rotation steps, each row followed by its count of steps:
The counts run from 0 to 418.
[ -2  37  37  19  18  21 -30 -13  14   2  18  27  20  -5 -17  10  -5 -42
   3]
341
[-17  27  21   9  17   4 -28 -11  23 -19  -4  49  -2  16   9  22  14 -30
  33]
140
[ 23  19   6  -1  17 -33 -16   5  28 -23   7  13  -5  28   8  -5   6 -34
  54]
373
[ -8  29  29   1  26  16 -35 -18  28   6   4  34  24  -7 -12   3  11 -41
  15]
176
[ -9  34  34  13  22  22 -34 -18  21   2  12  32  20  -4 -13  10   2 -42
   8]
380
[ 38  26  12   9  15 -31 -14   9  16 -15  26  -5   4  23  -5 -15  -6 -41
  36]
311
[ 22  27   1   9  12 -34 -13  11  14 -27  12  21  -5  30  11  -3   5 -32
  47]
309
[ -6  28  13  -1  28   1 -34 -12  28   5   1  41  27  -3  -4  -1  22 -39
  21]
394
[-18  33  23  13  17  10 -29 -10  18 -13   0  50   6  10   5  21  12 -32
  23]
382
[ 28  33  35  25   6  -7 -11   4   7 -17  32  -5  -5  21 -13   4 -24 -43
  24]
363
[ -2  31   8   4  29  -1 -34 -10  23   5   4  42  30  -5  -1  -4  23 -39
  16]
151
[ 32  36  27  28   6 -12 -14   6   1 -14  33  -1   4  15 -11   0 -19 -43
  17]
325
[ -9  30  33   6  24  20 -35 -17  25   3   8  33  21  -7 -14   7   5 -41
  11]
278
[ -3  43  30  25  16  15 -30 -10   5   0  19  35  21  -4 -11  12  -1 -42
   1]
303
[ 27  21   5   1  16 -35 -15   9  22 -23  13  12  -5  27   8  -6   6 -35
  50]
271
[ -8  23  20   6  15  -8 -22  -6  24 -27  -1  37 -13  26  12  21   9 -28
  45]
39
[ 29  19  31   2  13 -16 -15   0  29 -16  23  -9  -4  24 -14  -5 -17 -40
  43]
196
[ -2  26   0   0  25 -17 -27  -5  27 -10  -4  45  10  12  11   0  27 -32
  40]
332
[ 31  24  34   5  15  -7 -20  -2  25  -6  28 -13   7  12 -21 -12 -19 -46
  27]
95
[  4  45  17  25  19   6 -29  -3   2   4  20  38  31  -5  -5   3   7 -44
   1]
367
[  1  29  10  17  10 -19 -16   2  13 -30   6  36 -12  30  17  17   7 -30
  44]
244
[ 10  23  -2   6  19 -31 -19   4  21 -23   2  32   0  25  14   0  18 -30
  48]
129
[ 11  39  39  24  13  14 -25  -7   7   1  27  13  17   0 -21   6 -14 -45
   3]
161
[ 18  32  44  16  15  12 -24  -8  16  -3  29  -1  12   4 -24   0 -20 -46
  11]
58
[ 10  27  -3   7  18 -30 -19   6  20 -22   3  37   0  24  17   3  18 -32
  45]
410
[  4  24  -2   0  22 -25 -21   1  26 -18  -2  38   5  21  14   1  23 -31
  46]
90
[ -4  33   2   7  26  -6 -32  -4  20   0   2  48  25   0   5  -2  26 -36
  21]
190
[ -6  34  -2   9  23 -12 -30  -3  16  -9   0  52  17   7  12   4  28 -33
  29]
229
[ 36  23  26   4  16 -17 -18   3  24  -8  27 -13  10  13 -17 -18 -12 -43
  31]
133
[ -4  30  30   4  24  15 -36 -18  28   7  10  28  27  -9 -15   1   8 -42
  14]
35
[ -3  41   8  20  22   1 -31  -5   7   2  10  48  27  -3   0   4  18 -40
   8]
368
[ 33  40  22  24  12 -12 -17   6   2  -3  36   4  20   6 -14 -12 -13 -45
  10]
147
[ 12  40  13  15  23   2 -31  -4  12  11  20  28  37 -11 -12  -9   9 -45
   3]
290
[ 25  29  39  15   9  -2 -17  -3  17 -12  32  -8   0  14 -20  -1 -24 -43
  23]
159
[-14  21  18  -1  23   2 -30 -13  33 -13  -6  43   3  13   4  13  18 -33
  38]
76
[ 37  33  20  14  16 -17 -18   4  12  -2  33  -4  20   6 -16 -19 -10 -47
  20]
351
[ 27  33  23  11  20  -3 -25  -2  17   7  29   2  28  -4 -20 -16  -5 -50
  11]
71
[ 15  39  17  17  21   0 -30  -4   9  10  23  22  36  -9 -14 -12   6 -45
   3]
149
[ 36  26   9   8  13 -31 -13  10  18 -18  24  -3   1  25  -3 -12  -4 -39
  42]
170
[ 22  28  41  12  15   5 -21  -7  20  -4  31  -7   8   8 -24  -5 -21 -45
  18]
198
[-12  18  19  -4  20  -5 -25  -9  35 -19  -5  37  -6  21   8  13  13 -30
  46]
358
[ 26  27  36   8  16   2 -23  -6  24   1  28  -9  14   3 -25 -11 -17 -46
  18]
377
[ 25  19  32   6  12 -13 -14   0  25 -20  21  -8 -11  27 -11  -2 -17 -39
  42]
298
[ 22  20  33   8   8 -14 -12   1  23 -25  22  -5 -14  29  -8   4 -18 -39
  42]
400
[ 34  22  11   3  14 -31 -15   8  23 -19  19  -2   0  25  -3 -12  -3 -38
  46]
272
[ -5  19   8  -7  22 -13 -26  -5  36 -14  -6  36   1  17  10   4  21 -32
  48]
13
[-11  27  25   1  25  13 -37 -17  30   3   2  37  20  -3  -9   8  12 -39
  18]
317
[ -9  41  18  25  18   9 -30  -8   6  -2  11  50  20  -1   0  14  11 -38
   7]
23
[  3  15  20  -5  17 -17 -20  -5  34 -25   0  25 -12  29   7   9   6 -33
  53]
257
[ 38  33  16  21   9 -28 -12  12   6 -16  31  -2   5  20  -6 -10 -11 -42
  29]
107
[  7  30  36   8  20  15 -33 -14  24   8  20  12  25  -8 -23  -3  -5 -46
   8]
136
[ 33  35  19  23   7 -23  -9  10   4 -22  30   0  -2  26  -4  -2 -15 -40
  29]
145
[ 32  17  20   1  13 -24 -14   4  29 -18  18 -10  -2  23  -9 -12 -10 -38
  45]
234
[ 26  31  38  20   8  -2 -16  -1  11 -15  32  -6  -2  18 -16   2 -26 -44
  23]
261
[-14  25  18  -1  26   8 -33 -16  33  -3  -2  41  17   1  -1   7  18 -35
  27]
75
[-18  24  22   2  22   7 -30 -14  31 -12  -4  45   2  11   4  16  16 -32
  34]
178
[ -7  34   0  13  21 -13 -27  -1  13 -12   0  53  13  11  13   8  25 -33
  27]
127
[  1  26  16  14   9 -16 -15   2  16 -32   6  33 -18  32  13  19   3 -28
  44]
142
[  6  42  13  19  23   2 -30  -4   5   8  19  35  32  -8  -7  -5  11 -45
   2]
188
[ -7  36   1  15  22  -9 -27  -1  10 -12   2  55  13  11  12  10  23 -32
  27]
408
[ 22  43  23  28  15   0 -22   1  -1   2  31  14  25  -3 -14  -5  -6 -46
   1]
327
[ 26  34  40  20  10   0 -17   0   9 -12  33  -6   2  14 -19   2 -26 -43
  18]
402
